(in the rows, 128 means zero)
The same turns and mirrors carry the whole set onto itself, and each row onto the other rows of its family. Which rows share a family with each named row? Give them in list order.
These 40 rows form 5 families of 8 rows each.
Soke: [130, 129, 126, 125,  86, 123, 121, 157, 155, 122, 131, 140, 114, 125, 151,
 140, 162, 134, 122, 139]
vudip: [150, 130, 113, 116,  78, 135, 114, 151, 136, 129, 109, 129, 121, 137, 124,
 126, 110, 123, 117, 141]
pab: [120, 122, 124, 126,  87, 122, 115, 150, 154, 125, 127, 136, 111, 125, 142,
 139, 156, 139, 120, 135]
Gamik: [117, 132, 128, 127,  91, 115, 103, 145, 160, 115, 128, 144, 119, 125, 147,
 134, 152, 139, 113, 135]
buniv: [124, 140, 137, 115, 115, 121, 119, 141, 132,  92, 134, 148, 119, 129, 149,
 158, 154, 122,  90, 109]
vel: [146, 146, 119, 112,  88, 120, 102, 182, 135, 100, 139, 134, 137, 130, 118,
 133, 141, 124, 102, 140]
Bimuz: [147, 134, 116, 117,  80, 141, 116, 163, 136, 126, 109, 128, 136, 137, 120,
 117, 118, 114, 131, 134]
Ditis: [138, 140, 114, 125,  81, 147, 112, 141, 141, 129, 112, 121, 124, 141, 127,
 120, 120, 140, 119, 123]
gita: [141, 145, 128, 108, 110, 139, 113, 147, 113,  96, 112, 135, 141, 141, 119,
 134, 110, 102, 100, 103]
Gasod: [146, 149, 122, 115, 102, 119,  93, 186, 141,  93, 129, 123, 126, 131, 127,
 136, 141, 123, 101, 125]
pem: [140, 135, 115, 117,  89, 146, 113, 151, 140, 142, 117, 131, 134, 142, 128,
 122, 118, 126, 130, 132]
Kode: [142, 133, 121, 108, 107, 145, 129, 153, 110,  88, 120, 131, 131, 137, 120,
 131, 121, 105,  97, 101]
ropa: [135, 143, 116, 107, 104, 127, 110, 179, 144,  98, 139, 125, 148, 134, 126,
 140, 126, 135, 106, 139]
lon: [129, 117, 138, 127, 104, 135, 136, 125, 130, 124, 107, 139, 121, 141, 146,
 143, 132, 109, 123, 110]
firuf: [158, 148, 162, 129,  86, 124, 123, 158, 120, 110, 118, 136, 134, 134, 142,
 137, 134, 135, 108, 122]
mes: [151, 153, 129, 107, 109, 140, 120, 154, 115,  92, 116, 140, 144, 141, 128,
 135, 117,  97, 102, 107]
Guluv: [133, 136, 135, 119,  95, 142, 139, 121, 134, 119, 107, 156, 115, 138, 151,
 139, 140, 118, 117, 106]
nam: [125, 128, 135, 121, 108, 142, 133, 121, 134, 117, 103, 142, 118, 137, 152,
 141, 131, 111, 119, 103]
mibo: [111, 126, 128, 128,  79, 116, 120, 157, 158, 104, 119, 145, 117, 133, 150,
 132, 150, 129, 111, 137]
Bar: [160, 146, 159, 136,  94, 125, 118, 158, 121, 119, 115, 141, 130, 131, 144,
 138, 145, 132, 111, 116]
nuve: [115, 116, 101, 107,  98, 143,  97, 143, 144, 102, 135, 136, 128, 132, 131,
 140, 141, 102, 115, 127]
Lema: [128, 142, 133, 126,  89, 117, 106, 150, 159, 130, 123, 144, 124, 130, 150,
 143, 152, 131, 124, 142]
Lenu: [124, 126, 131, 118,  93, 143, 142, 118, 128, 124, 114, 153, 130, 135, 142,
 137, 132, 113, 121, 118]
kofo: [160, 149, 125, 106, 116, 145, 115, 147, 111, 114, 124, 131, 138, 134, 119,
 142, 122, 107, 110, 106]
lufi: [120, 136, 105, 102, 101, 156, 116, 149, 153,  99, 127, 141, 116, 136, 141,
 145, 125,  97, 117, 119]
fezi: [136, 132, 138, 126,  92, 135, 125, 125, 125, 120, 104, 150, 108, 132, 144,
 134, 146, 101, 115, 104]
suven: [113, 126,  91, 104, 110, 138, 112, 145, 149, 108, 125, 140, 121, 132, 127,
 137, 139, 100, 113, 121]
roda: [163, 152, 147, 132,  92, 111, 119, 162, 127, 126, 111, 136, 128, 128, 135,
 135, 142, 132, 105, 114]
mav: [131, 139, 138, 116, 107, 116, 122, 152, 129,  76, 126, 145, 121, 125, 142,
 152, 155, 110,  91, 111]
mopet: [110, 128,  94,  97, 102, 137, 116, 145, 147,  99, 127, 135, 125, 136, 126,
 136, 127, 103, 111, 127]
Pokot: [132, 135, 139, 108, 115, 115, 123, 163, 128,  88, 131, 154, 131, 125, 143,
 153, 153,  96, 103, 120]
Bimo: [137, 139, 118, 114, 101, 120,  96, 182, 134,  99, 136, 120, 140, 128, 119,
 135, 133, 117, 104, 137]
Fesum: [150, 132, 123, 113,  87, 144, 115, 145, 134, 135, 111, 127, 131, 143, 124,
 128, 110, 125, 119, 140]
ridu: [156, 159, 153, 126,  97, 119, 138, 160, 125, 116, 108, 139, 127, 134, 138,
 134, 131, 133, 106, 116]
Zos: [121, 145, 140, 118, 118, 127, 121, 152, 133,  89, 134, 147, 134, 130, 146,
 149, 163, 113, 104, 102]
regeg: [141, 158, 115, 106,  92, 127,  98, 180, 139,  94, 136, 137, 134, 126, 123,
 131, 140, 127,  98, 133]
sego: [154, 143, 126, 106, 105, 146, 132, 159, 109, 103, 114, 132, 136, 141, 123,
 140, 121,  97, 109, 108]
fese: [120, 143, 130, 120, 109, 118, 119, 158, 134,  83, 132, 149, 124, 124, 145,
 146, 163, 110, 103, 103]
lat: [108, 123, 106, 102, 104, 151, 115, 141, 141,  92, 132, 140, 127, 139, 135,
 139, 131, 104, 117, 129]
ked: [150, 138, 149, 131,  95, 105, 119, 155, 115, 118, 116, 135, 139, 130, 128,
 129, 148, 139, 104, 123]

Same family as regeg: Soke, vudip, gita, lon, firuf, suven, Zos
Same family as nuve: buniv, Bimuz, Gasod, Kode, Lema, Lenu, ridu
Same family as Ditis: ropa, mibo, kofo, lufi, fezi, Pokot, ked
Same family as mav: Gamik, pem, Guluv, roda, Bimo, sego, lat

The same turns and mirrors carry the whole set onto itself, and each row onto the other rows of its family. Which rows share a family with each named row? Give them in list order.
These 32 rows form 4 families of 8 rows each.
roni: [132, 132, 126, 131, 143, 126, 122, 116, 114, 120,  96, 141, 122, 129, 110,
 123]
Par: [127, 148, 131, 143, 124, 126, 138, 118, 117, 126, 114, 146, 106, 127, 126,
 138]
rali: [140, 125, 131, 129, 143, 140, 116, 112, 126, 107, 120, 144, 143, 144, 126,
 120]
fut: [109, 142, 132, 132, 127, 127, 137, 116, 110, 118, 119, 138, 103, 123, 129,
 138]
buvu: [117, 131, 133, 123, 134, 150, 136, 114, 137, 106, 142, 138, 130, 145, 141,
 130]
pives: [139, 107, 102, 116, 133, 123, 126, 151, 121, 127, 128, 114, 141, 111, 119,
 134]
zarub: [143,  98, 126, 137, 129, 136, 135, 150, 150, 123, 136, 116, 142, 119, 126,
 138]
gibo: [110, 151, 137, 122, 121, 140, 115, 127, 144, 119, 146, 127, 124, 129, 137,
 132]
Ren: [111, 131, 130, 116, 137, 134, 133, 115, 120, 133,  96, 138, 117, 125, 111,
 137]
lelin: [133, 111, 135, 141, 115, 145, 140, 123, 133, 150, 153, 121, 113, 126, 124,
 123]
tumob: [135, 130, 107, 116, 115, 122, 126, 145, 126, 152, 139, 116, 119, 119, 107,
 129]
zak: [131, 118, 116, 123, 118, 134, 133, 125, 107, 159, 136, 122, 113, 113, 116,
 126]
bivir: [101, 148, 128, 121, 120, 123, 120, 130, 126, 121, 121, 126, 115, 108, 130,
 144]
pagus: [116, 120, 137, 125, 142, 132, 121, 112, 116, 118,  95, 137, 124, 124, 113,
 131]
duzer: [146, 105, 137, 135, 116, 134, 119, 141, 154, 138, 144, 119, 122, 135, 117,
 124]
musod: [139, 121, 131, 137, 112, 134, 134, 144, 154, 147, 147, 118, 121, 128, 113,
 132]
bevi: [139, 100, 127, 138, 130, 126, 137, 147, 144, 117, 132, 118, 147, 132, 108,
 138]
nel: [129, 124, 144, 122, 146, 153, 115, 111, 131, 118, 119, 141, 140, 143, 128,
 125]
Vazek: [141, 123, 132, 134, 111, 131, 133, 141, 149, 144, 147, 124, 137, 142, 105,
 139]
Lavo: [138,  99, 113, 121, 144, 141, 132, 134, 106, 139, 124, 119, 134, 110, 125,
 126]
rareg: [106, 139, 134, 128, 116, 134, 146, 112, 128, 123, 127, 140, 109, 130, 131,
 145]
goti: [142, 128, 118, 117, 106, 126, 116, 142, 128, 152, 148, 125, 117, 128, 122,
 132]
debud: [141, 116, 106, 118, 128, 121, 124, 157, 112, 134, 127, 119, 122, 110, 130,
 140]
keb: [117, 130, 144, 121, 143, 148, 106, 129, 153, 116, 123, 124, 142, 130, 127,
 126]
Pesu: [135, 142, 136, 141, 123, 139, 132, 114, 128, 113, 138, 149, 128, 142, 143,
 136]
voma: [144,  93, 126, 137, 137, 129, 127, 155, 138, 119, 122, 116, 128, 117, 125,
 134]
fuv: [140,  92, 132, 140, 139, 152, 139, 132, 132, 130, 142, 117, 133, 122, 133,
 123]
dad: [109, 127, 135, 120, 142, 131, 112, 133, 133, 117,  98, 123, 133, 109, 119,
 138]
Durop: [121, 146, 139, 129, 131, 148, 130, 116, 126, 118, 143, 141, 120, 143, 143,
 131]
Vini: [122, 122, 127, 110, 155, 150, 123, 117, 130, 116, 111, 136, 138, 140, 122,
 123]
radog: [135, 117, 104, 125, 136, 117, 137, 156, 117, 121, 127, 116, 138, 122, 109,
 139]
Fur: [137, 140, 110, 120, 118, 122, 134, 151, 121, 148, 142, 123, 128, 130, 107,
 140]

Same family as goti: buvu, Ren, duzer, rareg, debud, voma, Vini
Same family as bevi: roni, Par, rali, Vazek, Pesu, radog, Fur
Same family as zak: gibo, lelin, bivir, Lavo, keb, fuv, dad

The same turns and mirrors carry the whole set onto itself, and each row onto the other rows of its family. Which rows share a family with each named row? Give them in list order.
These 32 rows form 4 families of 8 rows each.
Felo: [144, 130, 126, 127, 123, 157, 142, 131, 115]
fumi: [144, 127, 114, 109, 104, 130, 122, 120, 136]
kuduk: [116, 133, 123, 121, 147, 113, 142, 147, 124]
Sal: [150, 137, 123, 126, 125, 115, 136, 152, 134]
med: [143, 125, 122, 127, 109, 116, 127, 109, 143]
vala: [130, 154, 116, 143, 120, 139, 135, 144, 129]
zibel: [115, 145, 133, 121, 140, 135, 135, 142, 105]
Lepa: [137, 135, 120, 126, 124, 158, 143, 126, 113]
biz: [118, 157, 125, 132, 110, 137, 122, 139, 137]
zusu: [127, 121, 121, 129, 139, 151, 132, 128, 106]
fuz: [136, 112, 126, 115, 150, 122, 140, 122, 125]
Miv: [125, 107, 132, 104, 132, 122, 127, 117, 132]
Suzuk: [115, 150, 111, 136, 107, 131, 124, 125, 123]
zom: [ 95, 129, 127, 136, 120, 130, 127, 123, 132]
ribip: [111, 136, 135, 138, 148, 130, 142, 139, 123]
dofi: [114, 147, 126, 120, 138, 105, 132, 122, 140]
Bibe: [111, 133, 122, 120, 129, 103, 121, 129, 145]
posus: [150, 150, 124, 129, 127, 118, 121, 144, 127]
denuf: [138, 129, 123, 126, 105, 148, 120, 114, 139]
vif: [128, 141, 125, 118, 114, 109, 131, 132, 155]
vune: [136, 106, 123, 116, 142, 122, 140, 120, 121]
zesub: [119, 151, 121, 133, 102, 138, 122, 137, 134]
Tana: [112, 141, 132, 137, 146, 132, 134, 144, 120]
dosun: [148, 136, 128, 121, 125, 120, 142, 154, 128]
talim: [104, 126, 125, 121, 128, 145, 126, 108, 125]
gol: [118, 128, 128, 121, 129, 101, 119, 131, 145]
tenun: [107, 127, 121, 126, 128, 139, 121, 104, 131]
bifef: [108, 120, 131, 120, 122, 133, 142, 105, 120]
lufem: [144, 124, 129, 128, 111, 145, 131, 129, 107]
kelur: [143, 120, 145, 113, 143, 121, 137, 125, 126]
dul: [160, 133, 120, 110, 133, 131, 136, 139, 130]
fosen: [143, 122, 115, 110, 106, 128, 128, 114, 140]

Same family as vif: kuduk, vala, zusu, Miv, zom, denuf, dul
Same family as biz: fumi, Lepa, ribip, vune, dosun, gol, tenun

